rotation ticks, each row followed by its count of ticks:
The counts run from 0 to 152.
[ -2  -1  -3   9  -8 -16  -1  -4  -2  15  -9   9 -14   3   3  -4   6   4
   9   8   8   0   7  -2  11  -2 -20  -1   7  12   4  -5   9   1  -6  -1
  -9  -1  -4 -10   0  -2   4  -8  15   0   1   8   9  -1  10]
33
[ -4   5  -8   3 -11  -1   8   6 -10   4   3   8   2  12   1   5  -2  -1
  14 -12  11  -1  -5  -2  -2   6  -5 -11   4  12   8   2   3 -12  -7  -5
  -7  -4   9  -6  16  -1 -13  -9   8   2   6   3   8   3   1]
122
[  9   2   0  -1  -7   8   2   0  -2  -4   7   7  17   1  -3  -4  20  -5
  -9  -4   1  -9  -9   3   7  23   1   5   0  -2   1   7  -7 -14  -9  -5
  -6 -14   2  -5   6   4  -7  -4  -5  -4   6 -12  10   7   8]
152
[  3  -1   5   2  -5  -3   6  -4 -13  -5   1   7  -2   4  -4   1  14   5
   3  -1  11   5   8  -1  11  20 -17  -1  -4  -4   6   7  -6  -8 -10   2
  -9  -8  -5  -7   9   1  -4  13  11   0  -1  -2   1  -5   1]
111
[  6  -8  -2   7  -9 -14 -13  16   9   6   5   7  -2   4   6 -12  -1   3
  -2   3   7   3 -11   9  14  11   1   1   2   4   8  -5   0   7 -15   0
  -9   0   2 -17  -1   8   2 -14   1  -8   4   8  -5  -3  -1]
145
[ -2   0   3   1  -8   1   7  -2  -9   1   3  -2   1   9   3 -11  12 -12
   3   4  -6  -9   1   4   5  16  -6   3   6  -6   5   3   9 -11 -10  -5
  -4 -11   4  -1   6  -1  -6  13   8  -3  -4  -5  12  -1   5]
21
[ -4   5  -7  -2 -14  -7   6  -2  -2   8  -4  12  11   4   4 -14  -4   1
   0  10  -6  -8  -5  -5   2  16  -8   7   9  11  -2  -5   5   5  -4  -6
  -7   4  -4   4   4  -2   1 -15   7   6   4  -3  19   0   6]
133
[  8   7   0   0 -10   2   5   1  -2 -10   0   6  10   5  -4   0  10   3
  -4  -1  -4 -14 -11   1  14  27   5  -4  -5   4   0   6  -3  -1  -8  -4
  -5  -5  -5  -8   4   1   3  -8   2   3   7  -6   3   1   3]
71
[  0  -1   3  -5  -3  -5   1   7  -6   7  -1  14   3  13   2 -10  -5   1
   5 -13  15   0  -3  -3  -2   8  -2  -8   3  -3   5  -4  -3  -6 -10  -5
 -16   0   7  -3  22  -4  -7  -5  12  -5   5   4   5  -1  10]
46
[  3  -2  -2   9 -10  -3  -2  -7  -5   9  -6   8   9  -4  -3  -5  14  -4
   3   8  -5  -6   2   3   9   8 -11   0   8   8  -3   4   2 -16   5  -4
  -6 -12   0  -9   2   8   0 -11   1  -5   3  -5  17   9   3]
7
[  6  -2   5   0  -8  -3  -2   9   0   5   2  15  11   9   2   1   5   9
   6   1   8  -8  -8   0   2  20   4   0 -10   4   5   9  -2   8 -20   3
  -2  -1  -4  -7   2  -1   3 -15  11  -1   9   3  -1   4   5]
141
[  2   6   0  -5   0  -4   8  -7 -10  -6  -5   9   1   3  -5  -6   4   4
   1 -12   4  -3   1  -2  15  21   1  -4   6  -5   7   2  -8  -7 -10  -7
 -12  -9  -6  -2  18   0  -3   4  16   1   3  -2   6  -5   3]
116
[  3  -3   3  10 -13  -1  -3  -4  -8  12   1   5   3  12   5 -13  11 -12
   5   2   0  -9   6   8  -6   9 -11   0   9  -2  -3   8  10 -11  -8  -1
  -7  -9   5  -7   3  -2  -8   2   5  -7  -4  -2  17   2  11]
92
[  2   7  -4  -1   1   5   4   8  -7  -7   9   2   1  12   0  -8  -7  -2
  -1 -14  11   1 -10  -3   6  19   5  -2   2   2  10  -2   1  -4 -18  -5
  -6  -6   4  -9  15  -7  -9  -1   9   8   4  -4  -5  -8   3]
126
[ -3   3  -1   9  -1  -2   1   7  -7  -9   6   1  -6   4   0  -6  -8   9
  12  -1   0  -2  -9  -4  17  18   2   1   7   8   6  -2   2   8 -13  -9
  -3  -7  -5  -9   4   4  -1  -6   5   9  -1   4  -2 -15 -12]
130
[  1   4 -10   9  -4  -7   3   9  -3  -1   1   3  -8   0  -2   2   2   9
   0  10   0  -3  -8   1  15  15  -7   5   5  26   4  -2   4  -1  -4  -3
  -2  -3  -1  -9  -5   3  -6 -16  -6   7   7  -1   2  -2  -3]
139
[  3  11  -1   6  -4  -8   2  -5   7  15  -4   4 -19   8   1  -5  -1   0
  -6   7   7  -5   7   3   4   1  -8   9   7   6   6  -8   3   1 -13  -1
  -1  -1  -2 -13  -3 -14  -1 -12  12  -2   5   4   4  -3  15]
28
[ -4   0  -1  -1 -17  -5   3   9  -5   9  -4  16   7  11   4  -7 -10   4
  14  -1   3 -10 -11  -5  -5  15  -2  -3  -3   7   0   3   6   4  -6  -5
 -12   0   1   2  13   0  -3 -15   9   3   5   1  12   2   5]
132
[  6  -4   0   6 -12  -5  -2   7  -6  -9   0   5  11   0   1   1  11  -4
   8  -6   3  -4 -16   7  10  17   2  -8  -2   2   6   9   0 -12  -7  -6
  -6 -11   4 -11   8   9  -1  -2  -5  -8   1   5   4  -1  -3]
76
[ -3   7  -7   8  -6  -9   4  10   1  -8   2  -1  -8   5   0  -3  -7   1
   0   5  -6  -5  -9  -2  12  16  -6   3  12  21   0  -8   3  -5  -9  -5
  -9  -1   4 -10   9  -5  -5 -14  -5   6  -1  -3   4 -12  -6]
58
[  4  -2   8   2 -11  -6   0   1  -2   8   3   8  -3  13   2  -9  11  -4
   5   8   6  -9   4   5   1  17 -10  -1  -4  -9   1  10   3   0 -19   1
 -11  -6  -3 -10   1  -6   4   9  12  -9  -6   8   1 -10   7]
101
[  3  -5   8   6  -7  -4  -6   8 -10   8   3  11   5   8   2 -12  -6  11
  18   5   7  -3 -10  -1   2  19  -1  -4  -5   3   2   5   4  12 -14  -1
  -8  -1  -5  -8   0   3   4 -14  12   5   2  11  -1  -5  -5]
60
[  2  15  -3  -6 -11  -3  12  -6  -4   0  -9   4  -2   4   0   4  11  -6
  -4  -3   3  -8   4  -1  10  12  -7  -4   2   1   8  -2  -1  -9  -8  -4
  -8  -3   1   1  14   2  -8  13  13  -1   8  -6  12  -1  16]
107
[  5   6   5   5 -16  -8   7  -9  -5  -3  -9   1  -6   7  -4  -3  13  -1
   5   8  -1 -12   4   3   8  17 -20  -4   7   2  -1   7   5  -9 -10  -2
 -14  -9  -4  -8   6  -2  -3  12   4  -7  -9  -3  10  -5   7]
102
[  5  12   0   3  -7 -11   8   2   4   5  -7   8 -16   6  -1   9  -2   4
   7  -5  11   0   2  -4   8   1 -13  -3   8  15   6  -7   0 -11  -5  -5
 -10  -3   3 -13  10  -5  -5 -12   9  -2   6   2   4  -1   9]
113
[  3  -9   2   2 -14  -6   0   0  -7  -4  -2   9  16  -2   0  -2  16  -1
   7   4  -4  -7  -8   5   9  23  -6  -3  -4   2  -2   7   2  -7  -1  -1
 -12 -11   1  -3   3   9   1   0  -5  -2  -3   4  13   4  -1]
147
[  2  -2   3  -4 -12  -5   4   3 -10   2  -1   8  18   7  -1  -7   0   6
  12   6  -6 -13  -6  -4   6  26  -7  -1  -3   5  -3   5   3   6  -7  -5
  -8  -5  -8   2   6   5   3  -9   8   4   1   2  10   2   1]
61
[  4   3  -3  -2 -10   1   5  11   0   4   3  10   2  20   2 -10  -8  -2
   1  -9   8  -8  -4  -1  -5  11  -4  -2   4   9   1   4   5 -12 -12  -1
 -11  -1  10  -3  17  -9  -9 -11   3  -1   4  -3   1  -5   5]
127
[  6 -12  -3  10  -6  -5  -6   5  -5  -6   3   5  10  -2   0 -12  14   1
  -1   5  -3   3  -5   9  19  24  -2  -2   0  -4  -1   5  -4   0  -8  -2
  -8  -9  -1 -11  -2  10   7  -2  -1  -6  -2   3   4  -1  -4]
75
[ -1  -8  -5   9   4  -3   0  -3 -15  -5   7   5  -3  -1   1 -16   2   8
  10  -1   8   8   4  -2  14  16 -13   0   9  -3   3  -1  -3  -2  -9  -2
  -6  -7  -7  -7  12   7   0   4  10   6  -1   2   2  -6  -8]
120
[ -3  10 -13   5  -3   0  11  -1  -5   1   2   1  -4   4  -3  -4  -6   4
  -7   2  -5   4   0  -9  11  13  -7   6  17  21   4  -8  -2  -6  -6  -8
   0  -2  -1  -2   8  -1  -8 -13   4  16   9  -9  12  -2   0]
53
[  8  -3  -1  16   6  -1  -4  -2  -3  -1  12   0  -2   3  -6 -13  13  -2
  -7   8  -1   2  -1   2  14  12  -6  12  11   2   1   1  -3 -10 -10  -1
  -2 -16   0 -18  -6  -1   2  -8  -3   3  -5  -4   1  -4  -3]
84
[  2  18  -7  11   3  -3  -3  -5   3   6  -1  -4 -12   9   3  -5   3  -4
   1  -1  -9  -7 -10   8  13   0   6  -2  20   3   9  -8  10  -5  -7 -11
   3  -9  -4 -15  -4  -3  -3 -15   5  -3   3   1   8  -3  10]
18
[ 11  -6  -2  -1  -9  -6  -5   2  10   8  -6  10   9  -2  -3 -10   9  -2
 -12  11  -7 -12   1   5  11   9  -6   2   8   2  -4   2  -2  -6  -6  -1
  -9  -8  -4  -7   3  -3   6 -17  -1  -4   6  -3  15   2   9]
2
